In the rows, 128 means zero.
One turn moves every row onto another: examples first, then more rows asked:
Bega: [149 155 170 140 145 122 130 153 132 144 108 108 108 122 146 119 106]
Bemo: [139 151 146 138 116 149 109 148 132 106 131 102  97 134 152 110 105]
Depe: [127 125 148 146 141 150 133 151 138 143 116 136 138 125 117 100  99]
Tor: [134 151 129 116 121 123 153 154 126 107 139 142 109 125 140 143 134]
Tazol: [170 135 130 139 110 132 119 158 120 144 122 143 112 123 139 117  94]
Zuf: [141 154 108  97 150 142 130 155 124 105 116 142 121 132 154 128  98]
Lisuv: [157 123 153 132 144 150 164 136 138 100 120 120 122 124 156 120 110]
Dola: [149 127 107 110 125 143 131 155 127 128  90 109 133 146 149 130  95]
zugoz: [124 139 146 127 133 144 151 158 144 151 132 121 124 137 175  99 105]
dufis: [115 118 160 129 119 119 142 159 117 114 135 138 123 118 144 124 123]
gat: [146 120 136 124 134 168 133 148 101 103 120 139 136 148 140 132 109]
Guz: [156 157 160 131 123 131 122 152 115 120 139  95 143 120 142 109 121]
lev: [153 142 134 121 124 152 155 157 126 140 142 113 129 163 123 113 123]
Melos: [119 153 138 123 166 133 123 134 112 110 111 122 144 128 148 129  96]
poku: [141 149 131 141 135 118 161 183 113 136 131 116 131 148 140 150 115]
mib: [110 164 121 139 134 144 124 158 105 127 135 118 143 123 156 121  92]
puz: [120 124 141 150 152 144 168 155 147 129 118 112 130 139 137 135 111]
Nes: [150 140 137 112 145 131 133 162 142 125 149  96 147 153 143 110 103]
gis: [120 107 124 137 144 123 126 173 130 117 118 137 141 143 147 124 115]
tase: [169 157 114 124 121 139 127 135 147 101 124 123 133 137 135 136 101]
sazil: [134 149 118 134 119 138 146 137 132 128 131 141 162 138 141 151  90]
fepu: [128 159 142 117 123 132 137 140 128 113 121  86 126 124 118 127  81]
Tunib: [126 134 117 138 118 132 113 153 151 143 128 133 104 140 137 141  91]
vefo: [139 166 146 133 129 131 136 153 118 140 138 133 145 103 142 154 116]
vobaf: [136 125 135 154 105 121 123 140 117 139 100 118 114 138 131 133 111]
ros: [131 124 145 111 128 155 157 143 123 116 111 114 108 100 144 142 111]
ret: [161 166 155 114 128 125 147 159 118 134 125 116 103 154 150 139  98]

mib -> lev
Bemo -> Depe
zugoz -> gat
Where do these go?
Tazol -> vobaf
vefo -> poku
ret -> dufis
Zuf -> Guz
Bega -> gis
Nes -> Lisuv

One turn moves every row onto another: examples first, then more rows asked:
pizub: [110 142 170 123 134 135 147 142 155 137 118 105 117 115 140 144 123 141
 101 139 166 134  97 137 125 163 118 114 149 131 140 124 130 129 149 154]
Likag: [152 146 144 149 101 156 137 148 161 132 153 124  78 168 101 132 123 104
  91 106 166 123 111 149 123 141 109 116 132  99 107 141 122 124 154 135]
gav: [ 91 136 154 123 137 135 160 139 163 144 124 115  80 109 125 143 125 148
 102 133 173 129 116 137 120 158 145 140 153 125 133 133 131 119 157 147]
leva: [149 138 145 135 113 152 158 155 177 137 165 136  69 141 103 119 118 120
  95 100 162 120 121 155 102 152 128 110 131 117 115 144 112 117 161 123]
sevil: [155 139 145 116 135 116 125 154 135 136 168 127  72 122  94 127  91 116
 147 145 187 123 119 143 119 143 148  91 145 119  95 144 120 114 146 121]
dar: [130 139 177 144 150 121 122 147 146 130 157 136 104  99 140 115 110 122
 123 139 171 134 140 143 123 168 102 115 144 135 143 134 134 107 136 143]
dena: [122 141 146 166 114 113 102 128 144 143 166 136  84 118 106 135 120 123
 119 136 168 150 123 153 144 140 126 127 104 106 125 127 108 105 139 119]
fufig: [120 127 167 114 126 128 127 129 129 157 158 122 119 112  92 164 110 126
 133 134 153 116 125 129 131 139 138  98 144 104 131 150 137 127 146 118]
Bafog: [157 171 145 130 133 127 147 183 154 119 159 115 119 143 119 144 107 132
 110 131 176 134 100 142 107 153 120  82 156 140 102 131 126 140 148 136]
Pitaf: [129 168 140 136 118 106 133 194 140 125 160 126 102 135 137 147 115 128
 106 141 172 155  97 139  95 137 110  99 146 118 102 145 123 121 140 140]
guped: [133 168 140 122 119 112 136 186 155 110 142 116 115 152 133 149 117 133
 121 149 174 145 109 127 103 145 116  88 134 129 110 128 124 133 143 118]
Guf: [117 120 166 105 129 132 127 120 136 169 153 111 115 117 117 164  97 124
 134 135 167 121 113 138 138 140 132  97 133 103 137 143 131 120 150 122]
Lifot: [127 133 129 131 125 146 127 136 122 138 143  83  76 134 118 176 125 115
 145 118 132 130 121 147 133 136 133 121 124 128 116 144 116 119 163 134]
Zop: [151 152 149 136 134 125 149 188 128 119 167  96 100 154 115 154 107 151
 126 127 162 133 116 137 105 156 117 103 157 135 108 152 130 142 147 142]
tem: [141 137 132 163 122 120 102 138 134 143 166 134  84 117 119 154 111 108
 119 128 173 151 130 154 141 149 124 136 106 108 134 130 127 106 154 116]
zaki: [128 120 173 128 132 143 134 126 128 145 150 116 118 112 101 169  95 115
 131 121 155 112 130 138 136 143 142  95 134  96 118 153 137 125 152 116]
Podo: [126 145 130 161 106 120 104 137 155 159 169 141  97 122 124 135 120 120
 113 141 157 146 132 156 127 144 114 120 103 101 123 133 116 104 140 118]
misud: [147 143 175 146 147 113 117 142 146 128 169 118 116  99 127 137 111 139
 110 131 179 133 127 150 119 172 101 105 134 136 133 133 139 111 148 148]
Diven: [ 96 121 155 124 132 129 144 137 154 126 126 103 111 137 140 131 116 169
 115 134 147 130 114 143 116 153 120 127 134 133 146 124 125 115 162 140]
Toti: [163 149 127 144 112 153 131 153 159 131 158 140  74 156 122 129 118 102
 104 111 159 135 114 158 127 135 127 126 126 116 106 119 109 120 155 127]
vugov: [119 131 134 125 121 145 134 138 134 143 123 103  94 128 121 177 130  92
 141 113 152 123 119 143 143 139 134 123 122 113 132 118 104 129 154 124]
Duz: [130 157 140 145 134 128 144 146 141 122 148  98  79 120 130 163 121 107
 154  99 136 118 124 153 146 135 143 114 124 124 133 123 106 118 135 118]
kefog: [153 132 128 145 105 151 134 150 166 132 165 139  66 167 137 120 124 137
 123 115 157 137 122 146 120 145 130 113 123 133 112 126 128 118 165 130]
sas: [141 146 186 147 148 122 123 140 145 117 169 141 110 106 123 123 125 138
 129 135 175 139 123 146 127 163 106 107 131 134 136 144 138 108 147 140]
Tebad: [145 145 148 128 138 119 124 156 137 135 166 119  80 127 113 143  82 120
 136 152 197 126 107 140 121 151 156  94 149 113  84 145 132 126 150 123]
bevob: [125 141 145 119 117 141 136 142 138 119 132 107  94 129 133 157 130  93
 150 108 145 118 137 136 135 128 129 102 117 127 140 108 122 125 145 122]
defo: [102 131 153 133 141 131 147 138 155 113 117 108  96 114 133 141 106 135
 126 142 181 125  91 129 131 162 130 113 161 127 121 113 146 115 153 143]
bobam: [150 128 127 148 100 150 147 144 170 128 155 138  95 157 102 141 109 104
 114 100 157 126 107 152 124 148 120  99 126  93 104 128 139 118 155 111]
Sepi: [163 147 142 114 134 130 120 153 142 146 178 135  88 129 116 127  73 122
 133 135 187 126 119 142 122 133 146  96 154 125  95 131 131 116 144 122]
Lepi: [119 125 140 118 126 145 148 145 143 139 134 107  91 118 126 176 139 113
 148 108 144 114 144 153 134 158 122 118 130 105 124 158 110 122 150 130]
dosud: [122 136 154 125 120 140 137 140 126 130 135 111  86 114 144 166 132  84
 131  94 141 128 135 146 130 131 111 110 131 128 134 129 119 110 137 136]
tik: [127 162 131 140 135 119 141 202 152 123 170 108  84 131 116 138 107 136
 110 136 159 125 121 142 118 159 136  91 167 128 104 142 117 133 152 129]
Roke: [136 179 145 139 137 111 145 184 159 119 157 112 116 135 135 162 117 152
 131 131 157 140  94 136 112 150 125 100 137 125 116 157 121 127 140 114]
momol: [131 146 129 151 118 143 140 148 166 128 168 148  74 162 131 136 126 123
 111 123 144 118 115 162 126 139 140 130 112 106 111 133 124 132 138 111]
berof: [111 139 177 132 131 142 146 147 162 116 120 102  89 105 146 123 108 157
 119 131 160 118 107 139 125 162 123 113 138 141 129 136 123 127 135 128]
sen: [108 145 162 130 142 142 138 140 148 119 109 101  89 125 127 137 126 131
 102 138 180 131 106 136 133 153 122 127 161 120 125 134 136 118 155 163]

tem -> Guf
dena -> fufig
Where do these go?
Duz -> gav
Zop -> kefog
Tebad -> Podo
tik -> momol
bevob -> sen
Toti -> vugov
bobam -> dosud

One turn moves every row onto another: examples first, then more rows asked:
kebu: [146 161  92  97 116 142 143 119 131 155 132 100 138 128 113  93 100 159
 132 107 119 142  75 156 152 148 138 127 129 134 127 126 157]
Medor: [137 127 114  95 114 129 160  99 151 130 147  77 127 147 124 108  93 139
 118 128 103 125 120 123 131 116 134 127 150 169 118 109 117]
famul: [116 137 124 102 131 127 147  75 148 144 135 107 135 124 147 108 109 125
 121 120 165 157 102 147 135 138 141 118 169 121 133 131 125]
poviv: [126 138  93 108 134 128 152  96 145 145 132 103 149 126 138  84 110 166
 152 112 151 132 115 138 157 165 129 119 132 136 133 106 141]
Nite: [154 118  99 149 138 128 156 109 170 125 155 113 136 124 109 103 131 126
 112 115 111 126 127 130 161 133 160 150 146 128 120 104 119]
ronif: [154 138 101 118 105 137 142 101 129 127 108 107 131 133 129 103 106 137
 139 129 108 139  99 120 146 115 124 135 101 137 135 103 142]
tiguf: [136 144  99 136 103 143 140 108 138 133 146 123 124 125 142 114 132 104
  95 121 104 127  72 149 158 120 148 139 147 122 122 126 100]
bug: [138 131 112 137  92 130 148 114 134 130 142 117 123 145 117 107 130 113
  88 120 101 119  73 145 162 120 129 143 153 128 121 123 109]
firo: [146 147  89  76 142 131 147 113 156 157 152  88 127 127 130 102 106 127
 103 124 144 110 110 132 140 142 127 105 148 137 132 111 156]
Samen: [131 138 107  90 134 128 158 104 163 144 153  99 123 125 133 111 110 116
  95 133 143 114 126 124 128 139 119  99 172 149 137 107 132]
Muri: [110 130 101 112 133 131 151  88 149 149 137 106 143 120 153  92 119 138
 140 113 170 148 112 146 147 155 134 117 152 120 132 124 133]
tiro: [141 142  86  93 143 131 153 115 159 160 156  96 121 127 129 104 115 116
  93 123 146 118 114 135 146 145 122 101 153 140 132 108 159]
til: [133 142  91 132 110 137 142 106 140 135 137 117 125 119 137 114 126 102
  92 121 104 128  72 151 161 118 151 133 145 114 122 125 107]
kefa: [148 140 108 147 107 111 145 131 183 113 171 109 128 137 119  91  96 134
 124 111 119 126 101 127 140 133 138 128 144 147 116 135 109]
faza: [140 136 116 148  94 141 123 118 150 105 126 139 128 113 125 108 129 112
 125 124 134 150 104 115 136 136 124 127 146 127 140 127 110]
Kozof: [138 140 111 158 102 137 131 112 161 127 137 139 138 119 133 105 133 102
 121 119 135 126 114  97 138 125 126 123 150 123 134 127 110]
fumuf: [136 136 117  93 105 152 129  96 132 148 135 108 139 139 119 114 122 133
 122 133  98 154  85 132 122 115 130 121 153 166 125 146 122]
tep: [128 143 102 106 127 146 147  99 118 165 129 114 147 111 100 116 135 134
 116 124 122 126 107 135 139 160 130 133 194 139 131 112 133]
Mipi: [133 162  97 111 111 132 143 113 119 176 112 106 151 110 115  96 110 139
 138 120 132 124  89 115 149 163 123 112 162 131 140 112 148]
Bomos: [112 132 108 110 133 125 147  82 149 149 130 103 139 124 154  96 116 127
 135 108 165 152 112 150 145 160 145 125 156 126 130 134 122]
Kidul: [142 150 105 135 101 119 151 105 148 170 138 102 154 149 121  83 105 137
 148 111  97 118  90 118 148 114 133 138 125 139 122 123 134]
tob: [158 126 109 148 129 130 154 112 163 119 161 114 129 128 115 107 131 123
 109 112 111 126 124 128 160 132 157 153 146 135 122 101 114]
Fose: [122 127 121  97 134 145 149  93 134 169 143 109 148 118 101 113 140 134
 106 127 118 139 105 140 138 151 137 129 189 151 134 119 128]
Kasur: [148 122 116 134  91 124 148 121 134 124 138 112 127 150 100 101 115 129
  95 121  97 118  74 128 155 125 116 142 147 141 119 126 122]
goz: [140 136  96 105 117 140 153 125 147 147 126  97 143 132 112  79 104 162
 142 110 125 121 116 124 148 161 122 119 121 151 131 109 155]
Nufak: [130 143 105  97 125 146 147 106 118 180 127 100 151 109 108 107 124 140
 129 126 120 123  92 129 143 158 132 122 182 132 139 116 140]
finaz: [139 132 111 148  97 147 126 116 150 102 127 137 131 111 122 112 121 123
 131 118 127 149 100 118 136 131 134 126 139 134 134 135 101]
bukav: [134 139  97 154 107 139 132 110 164 129 131 138 144 111 129 104 132 103
 122 120 130 121 114  99 138 126 126 115 151 115 135 127 112]
Benu: [135 165  95 110  95 132 153 125 137 154 115 105 140 126 132  85  87 143
 151 112 138 120  88 126 137 147 116 108 138 127 132 127 147]
nam: [150 139 110 153 121 117 147 125 181 116 175 112 123 131 114  97 112 131
 115 110 120 127 120 131 150 135 150 141 152 142 119 118 106]
luze: [150 158  79  83 134 126 148 121 145 164 143 101 133 135 129  97 108 133
 113 119 137 120  86 150 154 148 129 110 132 142 122 118 161]
tedat: [122 143 100 108 124 146 149 104 115 176 132 104 147 105 107 112 128 136
 118 124 124 133  97 135 148 159 130 125 188 130 135 109 140]
kodil: [140 148  92  97 142 126 148 102 158 150 150 100 113 135 133 106 110 111
  89 121 141 107 120 130 143 146 120  99 159 143 136 116 147]
vav: [153 136 108 148 118 118 150 126 184 119 170 112 128 137 112  98 107 129
 114 103 120 121 112 126 147 123 150 135 145 144 115 131 108]
sipu: [142 132 113 139  90 139 123 119 141  96 126 127 132 114 117 111 113 132
 133 121 124 158  88 122 134 139 129 135 141 134 132 133 111]
sinof: [142 147 131 118 110 124 140  92 156 139 133 101 138 137 127 107  87 134
 146 125 134 157 116 106 115 112 139 121 158 146 120 138 127]
Buka: [116 130 109 102 138 133 145  86 147 153 129 100 145 123 151  90 111 149
 146 117 165 142 110 139 144 153 138 118 144 121 130 125 135]
bif: [151 168  81 118 110 139 128 129 159 143 146 112 142 110 125 103 101 141
 151 122 101 136  99 127 126 126 146 127 117 156 125 116 124]
sube: [145 125 113 135  92 133 154 113 131 126 133 114 125 141 109 111 121 115
  92 114  97 119  73 133 161 116 130 141 150 131 124 125 112]

bukav -> Nite
goz -> kebu
Where do these go?
Kozof -> tob
Bomos -> kodil
Nufak -> Buka
sipu -> kefa
bif -> Kidul
Fose -> famul
tedat -> Muri
bug -> faza
sinof -> Medor
finaz -> vav
luze -> Mipi

